Read these off the table that follows. Indices start at 0.
1) Read off the entry in the bottom-right corner.
2) Read off the entry at row 0, column 0.
3) Read off the entry just left of the largest entry.
4) Read off the entry in row 0 and column 2.
5) Read off the entry in row 1 and column 0.
6) Read off the smallest entry.
7) Read off the bottom-left entry.
8) Read off the entry in row 1 and column 1.
[[-15  41  54 -59 -46  35]
 [ -3 -26  52  33  61 -37]
 [ 35  57   6  41  15   6]
 [ 57 -48 -23 -62  19  45]]
1) 45
2) -15
3) 33
4) 54
5) -3
6) -62
7) 57
8) -26

W =
[[ -4  21 -46  20   2  38  44  25  23  58  -5  14  54]
 [-12 -12 -39  -9  14  10  37   0  67  11   5 -37  62]
 [-25   0 -30  -7 -21 -25  14  49  -1  61   8 -36  74]
 [-28  -9 -27 -15 -20   1   9  46   8  50  12 -50  77]
 [ -6  21 -46  21   4   9  44  26  22  58  -6  14  56]
 [-12 -13 -40  -9  13 -16  38  -1  67  11   6 -36  62]
 [ -2  18 -49  20  11  22  49  13  37  45  -6  13  52]
 [ -6  21 -46  20   3 -24  45  25  22  58  -6  13  56]
 [-24   1 -31  -7 -21  25  13  50  -1  61   8 -35  73]
 [ -3  18 -47  20  11  13  51  13  38  46  -6  13  53]
 [-13 -12 -40  -9  14  26  37  -1  68  10   7 -37  62]]
Counting starts at 0.
Report the entry in the bottom-left corner.
Answer: -13
The entry at row 2, column 0 -> -25
Report the entry in the top-right corner.
Answer: 54
The entry in row 0 and column 2 is -46
Report the entry in row 0 and column 1.
Answer: 21
Report the entry in row 0 and column 0.
Answer: -4
The bottom entry of the column that holds the smallest entry -> -37
Report the entry in row 1 and column 0.
Answer: -12
The bottom-right entry -> 62
Report the entry just right of the centre entry.
Answer: -1
The entry at row 2, column 1 is 0
Report the entry at the centre.
Answer: 38
The entry just left of the largest entry is -50
Report the entry at row 1, column 2.
Answer: -39
Report the entry just left of the smallest entry.
Answer: 12
Report the entry just left of the centre entry.
Answer: -16
Report the entry directly above the largest entry.
Answer: 74
The entry directly above the smallest entry is -36
The maximum is 77

371  367  297  560  400  267  395  384  426  315  247
444  467  748  398  253  455  675  464  469  469  297
446  469  347  580  635  488  535  475  542  386  585
312  333  286  469  272  469  438  330  265  331  193
365  464  712  465  188  358  682  605  381  622  297
546  345  764  222  199  547  469  527  469  504  568
459  678  469  542  445  297  605  532  540  647  469
402  454  720  283  405  636  404  695  537  540  493
332  573  412  672  389  281  682  182  415  469  373
369  527  469  469  469  370  562  287  615  692  487
375  500  183  669  569  295  368  633  575  461  469
346  402  878  356   87  478  807  610  400  568  207
The entry directly above 475 -> 464
The 3rd smallest entry: 183
The entry just right of the smallest entry -> 478
Which number is the entry just left of the smallest entry?
Answer: 356
The top-right entry -> 247
Which number is the entry directly below 500?
Answer: 402
The last entry, reading row by row: 207
Which number is the entry just right of 370?
Answer: 562
Which number is the fifth entry in reading order?
Answer: 400
Which number is the 3rd entry on the main diagonal?
Answer: 347
Which number is the top-left entry?
Answer: 371
Which number is the second smallest entry?
Answer: 182
The entry just right of 333 is 286
The third entry in reading order -> 297
The first entry in the row that holds the smallest entry: 346
Which number is the fourth entry, reading row by row?
Answer: 560
Which number is the second entry on the main diagonal?
Answer: 467
Which number is the entry just right of 412?
Answer: 672
The minimum: 87
Which number is the largest entry in the last column?
Answer: 585
Which number is the smallest entry in the first column?
Answer: 312
The entry just left of 183 -> 500
The 2nd entry from the end, reading row by row is 568
The second largest entry: 807
Which number is the second entry on the diagonal from the top-right corner?
Answer: 469
The entry directly above 467 is 367
Which number is the 3rd entry from the end, reading row by row?
Answer: 400
Which number is the smallest entry in the last column?
Answer: 193
Which number is the entry just right of 287?
Answer: 615
The largest entry in the last row is 878

Read these off the row that follows.
1) The entry just right of the largest entry?
2) The entry just left of -0.9?
3) The entry just left of -1.9?
[ 1.9 -0.9 -0.6  0.8 -0.2  0.3 -1.9]
1) -0.9
2) 1.9
3) 0.3

Questions about the row below.
1) Report the first entry from the left.
2) Report the 2nd-last entry.
3) Report the 1st entry from the right.
4) Report the second largest entry.
5) Report the fifth entry from the end.
[-30  53 -17  -6  -2   4  -5  14  16   1  81   3   0   8]
1) -30
2) 0
3) 8
4) 53
5) 1

array([[-25, -10, -20,  20,  14,   8,   4,  11,  -8],
       [ 26,   3,  -8,   3,  -1, -31,   3,   1,  -6],
       [  6,  -7, -14, -12,  -4,   1,  14,  -7,   3],
       [-36, -33,  32, -56,   7, -39,  -5,   1, -23],
       [  7,  12,  16,  -3,  11,  -3, -26,  10,  -6],
       [-69,  -6, -16, -31,  17,   0,   9,  17, -25],
       [-25, -24, -31,  19,  11,  -9,  27, -25,  64],
       [ -6,  -9,  14,  10,  12,  -9,  -9,   3,  -9],
       [  0,  -3, -21,  -5,  -7,   1,  17,  -4,   4],
       [ -6,  -7, -11,   7,  -4, -20,  24, -18,  14],
       [-14, -17, -33,   3,  -3,  -7,  35, -18,  27],
       [-23, -56, -16,  -4,  75, -45, -35,  -3,  80],
       [  6,  10,  19,  -6,   7, -24, -61,  19, -25],
       [  7,  22,  41,  18,  -7,  84,  -3,  -8,  -5]])
Indices start at 0.
The entry in the bottom-right corner is -5
What is the entry at row 1, column 0? 26
The entry in row 0 and column 0 is -25
What is the entry in row 2 and column 0? 6
What is the entry at row 1, column 2? -8
The entry in row 0 and column 2 is -20
The maximum: 84
The entry just right of the smallest entry is -6
What is the entry just left of 8? 14
The entry just left of the largest entry is -7
The top-right entry -> -8
The entry directly above 64 -> -25
What is the entry directly above 84? -24
What is the entry in row 0 and column 1? -10
The entry at row 2, column 1 -> -7
What is the bottom-left entry? 7
The entry in row 2 and column 2 is -14
The entry just right of 84: -3
The entry directly above the smallest entry is 7
The entry directly below -17: -56

Questions about the array below.
1) Find the entry just right of 9.30.
2) Find the entry just left of the smallest entry.
[[-37.42, -63.95, -5.88, 93.39, -48.77, 21.35, 48.25, -10.70, 41.07, 70.83, 46.87, 45.71, 93.39], [55.42, -49.00, 7.64, 46.37, -221.06, -10.46, 59.57, 110.58, -17.84, 105.99, 41.18, -45.82, 46.37], [5.43, -16.60, -17.60, 101.50, 142.23, 43.22, 7.49, 30.88, 68.26, 9.30, 84.43, 42.94, 101.50]]
1) 84.43
2) 46.37

Read these off the array that follows.
1) Find the entry just right of the smallest entry.
2) Find the entry just left of 0.38.
3) Find the entry directly above the smallest entry.
4) Find the 3rd entry on the main diagonal.
5) Find the last entry, reading row by row.
6) Find the fifth entry in reading order.
7) Find the last entry in the row that holds the smallest entry.
8) Find the top-right entry.
[[-0.39 -0.50 -1.74  1.94  1.13 -1.41 -1.26 -0.18]
 [-0.20 -0.14 -2.22  2.12  1.59 -1.96 -1.30 -0.72]
 [-1.21 -0.50 -0.30  0.97 -0.54 -0.40 -0.18  0.20]
 [ 0.88  0.62  0.58 -0.09 -0.04  0.02  0.24 -0.20]
 [ 0.53 -0.38 -0.47  0.83  0.74 -0.31 -0.78  0.44]
 [-0.15  0.02  0.18 -0.57 -0.63  0.04  0.20  0.08]
 [ 0.08 -0.32  2.32  2.31 -1.14  1.34  0.38  1.72]
 [-0.64 -0.29  0.77 -1.42 -0.79  0.70  0.58 -1.45]]
1) 2.12
2) 1.34
3) -1.74
4) -0.30
5) -1.45
6) 1.13
7) -0.72
8) -0.18

Questions about the grid below.
1) Report the 1st entry on the main diagonal.
2) Report the entry directly below the largest entry.
3) Report the third entry, reading row by row.
4) Report the bottom-right entry.
5) Report the bottom-left entry.
6) Report the top-right entry.
7) Report the entry just left of 328.
8) Report the entry directly above 339.
[[586 861 620 656 459 287 692 183]
 [690 697 759 483 674 496 651 314]
 [799 688 806 516 634 529 619 328]
 [474 411 578 712 339 295 305 628]
 [731 217 587 368 455 466 332 343]
 [551 582 525 539 525 520 574 488]]
1) 586
2) 697
3) 620
4) 488
5) 551
6) 183
7) 619
8) 634

86,85,233,111,92,109,89,139,117,75
108,101,98,52,94,68,97,97,96,110
80,74,118,34,79,114,84,92,50,56
73,67,77,160,88,63,85,80,62,96
Give the 1st entry in reading order.
A: 86
The first entry on the diagonal from the top-right corner is 75
Give the last entry, reading row by row.
A: 96
The largest entry is 233
The entry just left of the largest entry: 85
The entry directly below 98: 118
Give the entry directly below 118.
A: 77
Give the first entry of the smallest entry's row.
A: 80
Give the fourth-last entry, reading row by row.
A: 85
Give the third entry on the diagonal from the top-right corner.
A: 92
Give the bottom entry of the column that holds the smallest entry.
A: 160
Give the bottom-left entry.
A: 73
